In the data rows, 128 means zero.
Here are some points:
[139 167 112 143  88 190 125 133 136 121 139  97 104 118 195 140 110 127
 150 152 134 137  85 190 152 140 114]
[120 158 148 157  96 118 105 122 184 141 150 136 145 189 204 103  99 103
 170 140 153 122  54 116 133 102 150]
[147 147 149 114 118 132 132 153 170 105  95  71 112 118 171 172 144 178
  79 136 115 124 173 141 165 156  98]
[126 143 138 133 112 187 202 189  90 169 127 114  93 126  66 119 159 135
 184 132  84 107 151 149 103 169 146]
[134 142 137 120 142 142  91 131 184 124 135  44 127  70 204 176 135 153
  95 182 143 185 138 148 192 161  58]
[125 148 133 143 122 117  89  92 149 113 145 120 139 139 215 129 106  99
 138 129 151 138  74 132 136 111 135]
[ 96 140 147 150 127 126 128 125 108 162 140 193 133 177  99  78 120 107
 173 128 132 127 107 110  80  99 189]
[107  94 117  96 129 144 181 165  95 109 142 122  87  64  61 146 158 161
 126 134  80 138 199 103 150 146  45]
[143  73 118  86 150 157 234 173 130 169  76 111 134 113   0 140 146 184
 119  84  59  63 237 112 106 182 104]
[133 105 112 127 114 141 121  93  92 122  92 134 120  98 119 102 132  85
 187  65 139 112  85 165  81 122 175]
[133 158 136 150 116 139 133 142 134 109 155 106 107 116 186 153 133 137
 123 147 131 151 101 145 176 132 120]
[116 108 133 129 135 119 113  98 164 177 129 162 171 143  85 103 113 100
 136 148 139 126 113 132 107 151 168]
[136 115 121  91 159 210 160 142 142 178  92  78 115 106  90 144 108 127
 155 131  96 117 160 174  92 189 106]
[151 171 111 123  90 171 106 161 146  99 148 107  93 114 186 161 112 143
 133 163 112 183 112 179 201 155  93]
[ 85 140 162 138 152  53  80  74 136 122 179 208 155 182 142  90 103  88
 134 155 143 146  94 102 103  64 169]
[142 106 102 114 116 132 124 143 121  91 117  73 111  53 148 184 159 163
  68 132 128 156 165 125 193 151  54]
[147  93  77  99 152 168 192 167 125 155 102  94 141  87  37 159 136 166
  88 133  96 102 195 122 133 166  70]
[103 141 158 160 119 121 133 114 127 148 147 161 137 172 134  83 126 100
 174 128 137  90  71 144  79  96 182]
[ 90 110 107 125 118 109 163  89  75 152 133 236 157 164  53  66 113  80
 187  85 134  84  87 109  62  78 182]
[120 101 131 113 156 146 178 110 141 184 107 101 155 128 124 137 101 144
 141 109 112  99 153 147 106 167 155]
[118 116 132 132 164  92 193 122  83 179 142 242 178 183  16  94  99 124
 131 113  98  83 145  89  88 107 177]
[105 142 165 155 156  42  78  77 176 110 146 160 172 190 216 123  93 117
  84 133 180 125  78  86 129  61 137]
[146 141  87 129 128 149  77  92 122  88 137 154 115  97 180 149  95 121
  99 126 176 191  97 141 182 111  92]
[130 156 145 150 126  92 120 121 101 132 164 186 140 151 129 111 131 110
 143 119 142 140  89  95 117 112 160]
[123  96 133 127 163 125 188 132 128 212 124 200 182 163  50 113 100 138
 119 128 129  89 157  78 111 138 154]
[ 99 167 169 146 102  99  37  70 160 102 159 113 121 132 255 113 111  71
 163 138 172 165  53 140 131  92 156]
[140 155 112 153 121 179 166 147  58 154 140 149  92 115 123 125 126 123
 181 112 123 152 109 149 123 145 138]
[ 86 108 140 136 159  48 126  60 116 169 138 221 182 177  75  74 102  96
 124 120 150 107  99  67  73  88 175]
[151 103 119 110 155 144 141 144 183 170 108 102 159  90 121 174 121 173
  57 169 140 134 190 118 184 173  72]
[140 136 134 110 121 143 121 121 149 123 111  84 111 107 181 144 128 118
 145 114 125 132 112 166 122 155 138]
[119 129 144 124 103 102 151 177 154  94 142 103 109 118 126 163 173 172
  94 144 104 129 153  99 186 128  84]
[117 154 167 121 112 105  75 141 236  93 117  68 122 136 230 161 132 143
 105 159 149 154 106 133 182 131  80]
[146 134  80 126  77 177  54 134 140  69 128  63  81  20 177 149 156 119
 120 176 152 190 133 187 179 151  47]
[117  67 128  86 164 130 255 160  95 146  95 163 135 137   0 147 138 178
 130  65  75  69 193 103 124 151 127]
[165 132 100 128 131 188  72 111 166  90 114  52 106  74 242 171 101 132
 124 144 179 189 111 201 181 155  82]
[ 92 125 154 161 142  86 162  98  77 152 151 209 143 189 123  83 122  93
 184  87 142 103  72 103  77  91 209]
[121 187 135 164 111 149  94 139  65  97 189 146  81 128 183 117 149 103
 172 142 138 178  88 140 128  88 160]
[151 132 113 143 132 139 110 120 122  77 126  99 124  80 190 166 136 131
  94 128 175 149 110 150 186 109  85]
[111  86 115 110 145 153 207 123  99 184 109 148 145 124  37 103 127 118
 170  95  95  77 140 113  78 154 144]
[139 101  88 108 135 124 146 147  69  62  76  90  92  64  93 159 184 162
 100  86 104 115 200 151 123 118  90]
[111 133 166 147 143 137 144 130  99 129 119 109 102 163 181  94 121 100
 199  81 141 109 104 141  75 105 186]
[125 189 148 186 116  81  34  89 141  94 163 166 150 182 255 139 109 121
  95 161 192 171  41 138 178  71 181]
[134 110 122 117 164 120 152 156 168 109 110 122 136 133 133 173 108 176
  71 127 122 139 172 103 189 142  57]
[115 165 158 159 138 133 142 131 119 163 179 182 139 188 115 105 114 114
 163 123 133 122  88  89 111 104 167]
[133 119 157 115 163 116 101 127 172 143 131 109 155 178 114 105 103 108
 133 152 122 110 125 125  98 136 150]
[100  76 108 111 114 191 182 129  71 174 117 138  99  94  26  74 164  98
 208 108 103 100 141 119  56 143 148]
[113 149 146 165 115 148 169 127 109 160 176 166 123 157 129 105 113 103
 179 131 124 123  70 120 124 126 170]
[138 162 154 163 149  74  31  48 176 116 154 127 169 180 255 109  75  77
 138 133 217 143  45 165  99  72 216]
[111 109 155 138 165 101 179 137 110 171 142 194 157 191  63 124 113 158
 111 117 105 105 152  92 125 123 167]
[144 131 133 135 151 185 188 148  65 155 154 143 113 169  87 105 116 103
 194  99 105 105 107 140  77 135 211]
[112 166 181 146 108 144 162 116 169 230 150 113 160 178 145  98 113  92
 195 135 120  89  63 120  84 171 215]
[150 154 133 110  93 147  80 161 179  56  66  14  76  97 203 184 161 177
  76 129 101 139 159 178 168 143  77]
[109  74 113 137 191 112 163  99  84 165 160 209 166 163  57 119 110 133
 119 105 147 119 123  47 113 104 146]
[ 97 111 114 132 125 100 144  82  56 154 174 249 147 144  53  57 124  61
 200  93 146 114  78  73  67  80 175]
[133 121 144 152 142 103  64  79 114  90 132 117 122 138 217 123 120 101
 125  91 162 153  77 116 126  89 175]
[148 137 118 114 127 127  65 126 144  58 128  66 101  72 184 157 129 120
  82 156 134 174 158 151 176 127  63]
[128 100 133 129 152 111 191 161  67 130 137 162 130 155  47 110 153 125
 145  78  93  94 168  64  91 119 148]
[134  91  89  93 130 158 176 160  92 119  96 131 108  77  31 140 137 170
 102 118  89 124 202 131 140 155  63]
[104 126 120 121 114 151 193 136  76 187 160 236 132 178  25  73 102 100
 211 116  85 107  93 117  86 129 186]
[ 99 145 137 139 108 149 168 144 105 177 155 197 137 179  10  58 130  85
 208 136  91  96  90 102  73 123 201]
[110 159 139 169 114 160 179 132  60 176 174 219 111 207 124  64 109  93
 224  89 128 107  68 109  75  86 223]
[151 148 130 116 113 107  66 129 182  89 115  85 118 107 196 158 114 154
  69 164 147 156 138 170 160 125  92]
[120 214 188 175 129  92  79 113 186 150 179 151 155 220 250 127  79 110
 114 165 187 153  47 120 148  93 172]
[116 134 144 131 109  92  72 109 144  77 127 108 119 124 142 113 149 118
 102 138 139 133 108 134 107  93 144]
[157 108 112  98 159  98  48  96 188  78 103  41 138  47 220 188 112 143
  31 156 158 173 170 142 180 148  19]
[108 130 160 133 147 116 210 143 121 171 134 210 146 200  36  85 115 136
 155 107 100  62 124 107  71 120 183]
[ 98  97 139 101 134 141 155 113 140 188 106 134 149 152  83  86 108 105
 176 105 107  85 145 125  66 146 176]
[155  80 106  93 171 141 131 124 151 129  81  66 145  83 141 179 120 166
  84 126 115 137 187 156 149 179  74]
[138 126 115 110 123 140 113 152 116  74 118  99  91  82 104 169 153 173
  91 133  94 167 181 138 176 140  69]
[151 143 129 126 136 115  66 134 169  76 120  63 121 116 201 175 136 153
  67 153 137 147 166 149 164 109  79]
[147 166 131 156 108 114  51 110 117 120 174 143 122 132 211 126 117 105
 128 167 163 175  92 143 144 109 151]
[140 147 149 145 148 104 143 141 151 105 168 133 144 142 197 172 111 159
 108 132 146 152 102 107 216 131 107]
[111  93 148 114 148 159 169 134  87 164 116 132 119 140  29  72 143  96
 189 102  90  81 148 139  37 137 199]
[137 102 143 121 148 134 161 135  81 158 134 161 119 184  70  88 116 116
 186  79  98 106 143  95  50 125 183]
[112 147 141 144 122 118 108  79 164 156 140 129 157 161 215 118  83 115
 153 134 155 129  75 152 121 122 175]
[158 162 122 136 103 151  38 127 174  57 121  71  96 100 206 147 127 114
 133 139 147 187  82 162 178 127  92]
[124 149 126 141 121 152 139 135 119 139 153 135 109 136 130 108 125 114
 162 143 149 137  97 137 121 123 149]
[102 115 129 143 105 109 132  76  78 148 144 223 145 171  97  74 108  89
 188  76 111 109  76  96  73 104 210]
[125 114 147 126 166  82 107 103 177 124 113  99 155 134 185 160 118 145
  62 129 160 121 143 106 144 111  97]
[113  77 123  95 123 157 246 179  67 165 117 103  93  82   0 132 198 154
 175  99  54  94 193 108  93 192 131]
[128  58  99  94 125 206 163 136 139 160  88  44 103  20  61 142 164 131
 149 134 102 120 182 139 131 198  68]
[159  98  90 132 134 175 194 164  55 150 108 124 113  74  56 149 168 157
  90 112 102 103 201 118 121 157 114]
[ 96 128 161 140 135 107 138 127 123 128 149 143 119 140 138 114 143 108
 152 116 132 116 106 110 121 106 147]
[ 87 131 137 131 102  92 137 115 157 171 143 241 169 221  36  68  85 112
 176 134  89  89  92  87  93 100 173]
[ 96 132 121 144  82  67 110 109 131 108 154 238 170 200 114  78 119  88
 165 116 137 104  37  84 133  61 185]
[141 139  96 103 118 137 120 143 180  96 125  54 131  72 178 201 122 191
  44 176 120 162 160 143 231 163  33]
[108 139 133 137 105 105  98 113 153  94 136 156 121 128 155 119 130 140
 125 155 158 145 106 145 158  91 106]
[ 88 163 165 145 123 106  75 120 177 107 155 109 135 165 198 119 119 123
 118 169 152 141  89 133 143  86 125]
[136 162 142 155 131 176 116 154 129 137 168 129 105 110 159 148 132 127
 126 162 153 173 119 134 174 138 107]
[149 120 123 118 129 141 164 151 105 126 123  94 118  97 134 156 148 151
 124 119 124 124 170 145 137 149 105]
[135 126 127 109 132 106  98 118 154 104 123 135 140 121 134 138 101 130
  77 148 124 131 165 132 140 106  86]
[122 139 144 129 140  89  47 107 210  99 120 110 153 166 194 127  97 131
  97 157 152 140 110 145 137  93 126]
[102 125 133  97 139 158 213 160 149 190 124 134 141 158  18 110 118 144
 163 136  71  87 146 122 107 165 135]
[150 158 119 102 130 202 118 160 186 126 136  52  93  63 215 182  90 163
  96 178 137 190 154 180 214 187   3]
[102 141 156 145 156 104  92  72 118 138 143 206 157 207 136  76  79  72
 158 109 138 111  78 135  58  78 238]
[133 146 135 118 138 126 113 159 170 125 145 127 133 155 123 131 111 135
 109 165 113 146 120 106 151 125  83]
[147 124  98 116 115 157 136 149 150 124 106  86 125  76 125 174 144 164
  83 134 139 138 161 117 186 148  54]
[107 134 147 102 121  97 110 134 203 106 109  63 134 111 160 157 127 170
  86 160 111 135 162 152 168 149  81]
[132 180 143 170 116 108  41 103 136  72 165 118 108 124 245 116 127  96
 152 144 193 190  39 167 151  97 139]
[110 123 164 126 146  81 117 132 167 105 139 116 136 124 167 162 138 142
  94 134 133 133 126 112 173 120 101]
[165 135 116 121 126 161 150 176 114 119 129  50 106  69 155 182 153 160
  89 143 111 149 184 135 170 169  61]
[113 109 146 123 132 150 164 131 111 186 109 165 129 186  36  66 138  87
 206  82 103  67 106  88  34 141 206]
[137 113  80 116  94 150 123 149 106  83 108  91  99  58 101 145 166 132
 124 132 116 141 154 150 159 131  80]
10 more points follow, each with its number after it:
[166 112 106  94 130 141  97 154 195  72  77  55 115  82 169 205 119 204
  29 151 117 163 192 159 218 175  19] 0
[138 163 113 162 142 220 195 155  23 175 168 186  88 140  77  88 125  92
 212 117 140 129  85 156  83 147 191] 1
[131 190 156 159  97 100  63 133 166  81 159 150 110 165 220 122  96 113
 119 158 162 164  78 146 159  89 121] 2
[132 116 122 117 134 197 202 158  90 186  99  84 107 118  71 121 152 136
 169 108  86  94 159 139  79 188 151] 3
[164 115  83 122 115 149 111 116 132  76 104  93 121  66 152 171 127 154
  84 125 145 141 151 159 179 139  81] 4
[140 100 123 115 167 102  93  85 143 122 122  92 151  91 167 149 114 113
  77 129 157 137 143 135 129 137  88] 5
[125 104  83 126  99 158 167 148  71 123 114 136 108  91  35 111 168 117
 162 108 100 107 146 141 106 128 127] 6
[137 100 108 116 135 149 177 145  57 172 141 171 123 110  34 117 146 133
 145 123  98 118 173 116  93 150 150] 7
[142 127 134 142 139 101 131 156  83  82 144 136 116 141 146 137 146 125
 125  95 127 142 147  75 144  97 117] 8
[155  97  80  98 149 142 159 153  76  99 118 120 108  37  55 176 156 174
  54 139  92 146 220 137 160 154  64] 9
Which of these numbered points is nearest to each point below, ignoring the 2 directions in which the first points spread most? Its number follows each.
[145 172 121 165  98  94  35  67 156  77 143 162 152 156 248 118  82  93
 114 124 197 147  41 150 155  77 165] > 4
[140 165 128 126 101 158 132 186 180 104 135  70  93 110 199 181 132 176
 102 173 133 166 143 158 216 148  42] > 2
[127 141 108 109 120 162 221 202 104 161 127 143 114 147   5 130 156 168
 134 144  89  95 165 113 129 165 116] > 2
[110  86 113 110 144 108 153 140 106 132 147 152 138  86  37 141 151 157
  85 149 107 147 177  92 156 137  75] > 9
[129 110 109 140 138 143 155 119  42 180 170 205 132 132  46  86 132  96
 178 126 116 125 125 116  73 127 187] > 7
[122 154 148 136  89 118 100 143 115 106 167 168 105 172 119  91 112 106
 170 126 100 150 103 108 118 108 151] > 2
[113  52 121  96 154 114 135  86 147 150  99 114 159  98  65 120 126 118
 125 110 128 107 152 113  90 155 123] > 5
[100 121 157 145 153  90 146 145  90 111 153 156 119 155  98  98 149 120
 138 105 119 110 151  77  93  66 132] > 8
[156 175 163 141  98 167 104 134 200 164 137  19 126 104 237 167 134 130
 131 166 141 142  98 154 159 192 127] > 3
[127  97  97 113 141 173 217 165  65 175 133 161 116 106   0 115 147 146
 157 119  97 104 180 112 106 156 123] > 7
[159 116  95 121 142  90  63 120 143  76 115  87 131  48 197 178 135 150
  26 157 176 178 177 150 180 115  57] > 9
[134 163 144 163 127 119  96 111 100 129 172 149 135 157 193 111 119  84
 154 131 160 149  78 113 113  97 160] > 7
[116 120 134 131 131 171 180 128  92 190 113 124 119 146  84  90 135 105
 191 102 105  89 120 133  50 153 184] > 3
[116 147 141 143 136 125  88  99 117 130 150 149 127 142 168 112 109  82
 135 136 156 145  84 124 106 107 141] > 7
[156 149 134 127 150 130  62 139 136  82 130  66 109 118 196 166 151 135
  83 164 130 165 148 169 133 123 125] > 7
[137 104 104 125 132 127 137 103  81 143 109 180 143 136  78  94 125 108
 156  78 134 100 113 113  68 120 161] > 4
[147 142 134  94 104 129  84 179 181  76 128  46  88  63 161 167 141 149
  77 189 101 170 181 149 181 165  15] > 2
[116 167 151 132 111 149  85 160 190 100 139  53 105 113 223 169 132 159
  89 184 153 168 124 151 199 126  62] > 2
[120 111 141 101 136 206 255 193 132 212 111  82 114 128  37 126 125 151
 187 112  63  58 178 136  99 200 125] > 3
[141 182 129 189 141  92  53  85  89  73 170 155 130 136 255 147 125 112
  90 129 215 177  50 144 163  58 137] > 9
[169 116 120 104 142 106  65 123 206  92 100  74 149 106 159 199 118 181
  34 152 127 162 170 130 203 163  87] > 0
[150 137  99 153 109 113  80 133  95  26 147 136  87  93 216 165 152 140
  82 115 187 179 108  76 205  56  46] > 8
[130  72 111  69 152  39 157 167 199  73  46 127 159 119  40 179 143 224
   4 122  87  97 255  83 186 130  12] > 0
[121 130  93 151  94 127 104 106  83 110 138 162 117 111 114  91 150  87
 174 118 146 132  83 142 102  93 160] > 6
[ 96 134 151 132 129 130 209 169 106 171 153 208 134 202  48  97 110 131
 159 112  92  83 128  81 109 120 151] > 2
[105 145 160 119 135  85 153 116 165 185 109 182 177 220  81  81  88 112
 157 102 113  62 113  97  62 114 194] > 0
[129 180 131 147 111 116 104 138 138 118 157 157 131 177 176 129 119 112
 156 140 139 148  66 119 151 111 150] > 2
[ 91 127 116 143  95 124 102  87 100 143 154 203 137 141  91  51 120  58
 209 121 143 120  64 127  67 102 187] > 6
[133 151 114 153 124 137 137 131  82 139 161 174 122 143 124 106 128 114
 166 129 157 138  96 132 119 110 165] > 7
[129  90  96 108 125 148 194 129  93 157 105 184 144 140   5  92 113 127
 159  79  90  73 154 109  84 133 149] > 4
[117  72 106  79 146 134 192 158  89 119 121 117  95  46  31 156 162 177
 110 121  66 134 232  96 142 165  29] > 9
[154 124 109 126 123 169 138 170 103 108 132  78  89  60 124 163 170 153
 106 153 117 153 182 142 162 148  48] > 7
[143 176 116 169 118 223 179 165  29 160 163 165  73 132 112  91 135  96
 213 120 143 140  74 164 100 150 184] > 1
[108 145 153 128 141 134 151 164 146 132 160 112 109 129 132 151 140 137
 111 159 126 135 154 118 160 114  87] > 2
[139 158 139 108 122 157 185 184 160 117 135  62  96  85 180 205 122 221
  79 158  91 151 187 153 227 174  28] > 2
[101 140 157 115 140  85 157 118 159 190 104 187 175 207  75  81  92 118
 147 101 111  61 120 100  60 116 197] > 0
[122  79 123  88 148 209 255 194  93 164  64  70  85  97  33 123 138 156
 185  66  63  70 218 150  81 184 112] > 3
[111 121 157 129 152 164 208 164  71 162 117 117  99 160  57  96 158 106
 196  86  81  66 150 123  55 138 183] > 3
[126 143 156 162 132  89  68 125 146  74 134  59 100  97 255 154 149 132
  97 132 193 167 124 123 170 102  80] > 8
[126 180 135 147 116  86  88  88 121 132 160 161 144 159 204 117 101 106
 135 141 165 151  67 149 121 100 163] > 7
[ 92 122 159 136 136 151 120  88 128 176 132 155 125 149 138  76 118  70
 221 113 157 128  60 122  71 135 187] > 3
[115 153 127 167 118 188 160 124  69 176 170 206 117 180 116  63  98  75
 251 101 141 127  36 129  85 115 209] > 1
[157 194 106 162  86 175  89 127 117 127 172 158 113 132 177 131 100 121
 154 168 144 193  49 151 182 160 141] > 1
[ 97  94 132 114 154 112 155  99 119 167 135 154 153 159  54  77 120  85
 175 100 107  90 117  84  53 131 171] > 5
[132  73 104  80 149 176 159 119 151 144  75  69 129  55  81 150 117 154
  97 114 106 108 200 159 121 173  68] > 5
[132 145 162 154 136  52  57  94 123  77 146 128 126 155 226 124 139 110
 102 131 188 157  97 117 124  77 169] > 8
[ 99  95 113 102 125 114 157 106 112 173 119 164 164 150  29  84 127  87
 158  97 100  70 128  68  65 129 150] > 5
[134 156 121 160  97  68  13  54 137  70 131 166 143 140 236 108 111  90
 107 130 187 162  46 124 141  74 153] > 4
[101 115 154 130 132 105 179 133  75 143 124 172 111 155  81 103 153 142
 158  81 111 107 139  84  91 105 164] > 8
[163 104  96 104 103 179 105 156 147  92  88   3  83   7 125 161 189 144
  98 144 128 141 179 171 155 168  46] > 6
[150  93  84 115 155 135 160 153  85 136 130 141 132  66  67 151 149 150
  80 140 129 139 200 125 139 140  76] > 9
[130 110 110 128 104 138  86 112  99  91 123  96  99  64 161 135 157 120
 116 123 142 160 122 123 138 126  95] > 6
[ 88 121 168 111 153 100 194 126 164 186  99 168 174 207  42  96 106 132
 156 102 105  62 125 120  76 136 185] > 0
[142 139 132 121 126 107  34 118 220  83 112  71 138 127 217 156 111 152
  77 168 149 161 121 161 174 121  80] > 0
Now 10 new points, numbered from 0 again:
[149 176 135 142 130 170 132 164 131 108 146  62  99 111 213 181 124 154
  94 138 143 161 134 159 203 150  96] 0
[125 135 152 115 172  96  91 114 149 101 123  82 125 103 183 169 134 143
  60 143 133 163 172 126 158 112  76] 1
[127 133 116 137 131 108  58 104 131  88 127 128 131 152 182 124 120 105
 141 127 162 161  79 134 138  90 151] 2
[125 137 127 116 128 133 150 173 160 134 133 132 119 142  98 136 124 153
 115 156 104 135 143 110 154 131  70] 3
[125  84 103 108 136 146 205 164  61 171 108 162 131  96   0 123 162 159
 118 113  69  87 210  99 100 160 131] 4
[141 157 122 120 122 159 160 190 114 112 167 132 101 121  92 137 128 152
 150 142  85 156 164 116 170 144  82] 5
[121  61 100  88 141 135 213 128 116 155  41 110 134  84  62 164 133 183
  98  66  85  70 230 130 118 176  90] 6
[160 132 125 134 128 152  70 155 115  53 104  42  67  76 207 172 177 152
 104 119 142 176 156 169 152 121 103] 7
[113 108 142 119 162  97 130  89 146 157 106 183 154 171 108  97  84 118
 137 102 151 113 115 123  78 110 163] 8
[ 97 107 118 135 127  89 132  75  74 141 163 227 153 147  74  55 123  55
 195  95 156 110  73  77  68  79 179] 9
Which of these numbered points is nearest to each point below, ignoring the 2 directions in which the first points spread most? Its number follows each.
[140 114 124 122 133 165 121 164  99  76  95  60  70  85 145 163 176 162
 117  96 120 150 180 151 139 130 107] > 7
[151 147 120 124 115 105  41 100 175  71 134  93 131  87 226 168 112 129
  54 169 162 168 141 165 180 106  74] > 4
[142 159 141 135 128 148 150 165  97 115 170 160 106 145 109 123 120 134
 154 128  96 152 143 123 150 127 120] > 5
[122 137 129 141 127 124 172 117  82 172 151 213 148 175  44  79 121 115
 164 100 127  93 103  90  67 111 195] > 4
[133 113 139 142 147  82 178 115 116 157 120 186 167 179 107 126 106 141
 124  88 106  79 145 113 110 120 181] > 6
[130  98  89 113 111 132 133 123  82  96 129 132 102  48 102 132 160 117
 136 103 132 141 150 118 142 127  81] > 9
[130  99  95  95 130 175 143 135 127 146 104 123 123 134  63 107 100 110
 179  97  96 115 134 121 100 151 125] > 2
[116 107  90 121 113 121 127  98  66 124 153 195 131  90  64  92 147  75
 167 104 146 126  96  96 107 103 129] > 9
[106 129 136 119 145 128 158 163 138 159 153 150 129 163  53 110 126 130
 146 159  97 121 133  90 107 123 106] > 3
[146 135 135 153 128  80 101  78 135 137 126 165 170 162 190 127  92 120
 119 102 145 118 101 129 127 117 183] > 6
[164 106  74 101 107 160 116 138 127  85 120  65  99   9 145 173 162 138
 106 139 143 165 165 144 188 162  18] > 9
[132 105  91 135 112  87 137 109  69  85 109 188 127  89 109 131 151 122
 114  72 155 118 110  74 139  92  86] > 9
[146 114  84 117 106  88  16  89 142  45 110  77 125  44 201 159 152 138
  61 151 151 189 152 140 177 120  65] > 9
[114 174 173 142 159  79  48  86 157  99 146 101 131 133 248 157 116 124
  73 150 167 179 116 131 154  83 113] > 1
[163 165 124 149  97 185 108 156 140 104 140  63  84  98 255 173 133 161
 112 142 152 173 125 165 192 140  93] > 0
[111  99 128 106 161 166 207 160 129 185 135 145 145 156   0 110 125 136
 148 136  88  92 172  99 102 155 128] > 3
[156 166 119 146  93 170 106 156  91  65 121  50  63  91 226 164 169 156
 119 136 134 146 125 193 163 119 120] > 7
[ 93  97 147  94 194 128 211 133  88 181 114 138 134 115  28 134 144 153
 114 100  85 103 212  86  92 137 104] > 1
[117 157 145 178 110 119 112 104  70 122 167 195 124 195 185  72 119  63
 199  93 163 106  54 132  68  51 244] > 7
[ 93 135 143 118 144 125 178 127 143 178 138 157 148 182  59 100 110 123
 161 130  99  93 103 105  97 132 169] > 3
[116  94 104 128 115 132 205 156  47 132 132 174 104  99  30 140 176 165
 137  99 100 112 179  96 133 122 113] > 4
[132 172 129 175 103 163 135 120  95 133 154 133 117 113 208 128 129 110
 151 134 168 136  77 178 145 117 169] > 0
[112 124 129 151 130 118 111  87  75 159 134 192 145 176  79  64 122  75
 186 111 125 119  73 127  45 106 226] > 2
[148 139 109 151 107  76  66  96 122  48 111 155 128 100 196 152 148 120
  95  99 187 149  76  96 174  78  87] > 9
[132 136 118 106 155 118 106 102 179 120 113 114 142 112 148 162  93 152
  77 139 144 151 154 144 159 146  84] > 8
[133 140 136 130 133  93  41 104 206  99 112  97 150 161 207 132 100 133
  96 153 150 146 102 149 135 102 129] > 8
[180 129  97 120 130 162 101 166 160  91 100  52 122  63 168 208 139 193
  39 166 124 156 194 162 218 157  25] > 4
[124 117 126 142 136 104 146  93 102 144 103 204 154 199 127  89  93  98
 150  75 141  71  97 109  62  75 206] > 6
[111  33 123  48 182 126 214 156 176 188  84  90 163  93   7 157 113 182
  99 129  66  92 241 110 129 197  43] > 8
[136 144 132 132 107 194 231 202  75 178 126 121  88 120  44 120 165 152
 181 125  82 101 162 144 107 176 144] > 0
[118 120 165 139 166  69  99 110 181  94 134 121 154 148 159 145 126 127
  86 126 157 131 117  90 160  92 101] > 1
[ 95 110 156 139 153 139 182 123  66 145 109 137 107 175 123  63 116  80
 232  45 127  87 117 132  30  99 212] > 7
[155 114 118 128 118 178 181 179  81 119  99  74  91  84 117 152 172 150
 129  95 105  99 188 163 119 147 142] > 7
[110 111 110 137 123 140 176 133  65 165 128 202 127 122  26  90 156  98
 170 114 135 104 116  99  90 117 139] > 9
[104 111 131 123 129  85 102  76 122 138 143 202 148 154 108  74  98  73
 167 116 143 129  92 112  59  98 158] > 9
[123 153 123 164 121  64  70  53 124 105 150 237 167 163 180 119  91 115
 108 124 189 160  40 121 154  66 175] > 4
[106 138 145 129 116 101  57  88 192 133 128 108 150 137 221 114  96 105
 124 153 165 150  97 142 135 116 135] > 8
[ 97 164 185 129 130 109 136 131 174 179 191 142 161 209 134  97  98  91
 176 170 106 111  72 112 111 132 180] > 3
[154 117 116 119 138 170  95 159 101  67 125  52  64  57 153 159 182 129
 124 134 135 182 167 140 155 138  69] > 7
[152 111  91 114 127 160 142 131  97 142  97 131 130 102  81 121 134 125
 138 100 127 107 141 134  91 149 117] > 2
[130  76 119 109 144 140 192 136 103 141  63 104 125  88  54 130 166 158
 115  94 118  65 173 158  82 153 139] > 6
[130  74 119 102 142 125 172 128 125 133  57  95 133 100  54 132 161 157
 105  99 103  71 180 163  80 154 142] > 6
[104  96 150  89 139 122 134 127 143 154  92 129 144 153  39  80 116 113
 137 125  78  86 175 131  52 144 152] > 8
[115  67 107  99 157 150 172 138  70 130 108 151 117 115  19 103 149 122
 164  88  95 104 171  98  84 134 131] > 2
[119 127 120 142 117 141 141  98  76 179 129 201 138 173  75  55 114  75
 213  80 137  88  58 114  35 112 220] > 2
[129  86 159 108 174 100 182 163 152 120  99  59 126 101 126 179 150 182
  51 116 110  90 215 130 150 135  88] > 1
[129 110 104 111 109 177 163 145 119 124 108 142 112 119  83 120 117 137
 151 109  86 115 137 137 122 134 109] > 2
[146 195 128 183  70 142  78 120  66  79 161 127  85 135 255 117 160 106
 167 130 168 150  37 176 137  78 194] > 7
[135 128 116 114 128 143 131 159 165 106 111  90 123 123 120 158 128 153
  97 137 109 122 152 126 164 136  74] > 3
[116  89 138  93 161 132 169 130 144 174  99 116 159 158  63 118 112 118
 154  93  92  94 154  96  86 149 144] > 8
[121 106 126 103 102 142 167 167 150 115  78  61 102  97 131 153 148 172
 109 112  94 104 193 146 154 145  77] > 6
[121 135 156 143 125 161 147 157  94 123 141 103  84 135 110 104 160 114
 180 116 112 125 124 139 102 126 165] > 7
[119 111 184 133 170  87 181 148 137 148 127 110 137 159 131 146 134 161
  84 112 124  85 168 117 118 114 141] > 1
[146 137 119 112 100 121 106 152 135  83 124  87 104  74 151 174 160 161
  88 139 103 158 160 121 184 148  66] > 4
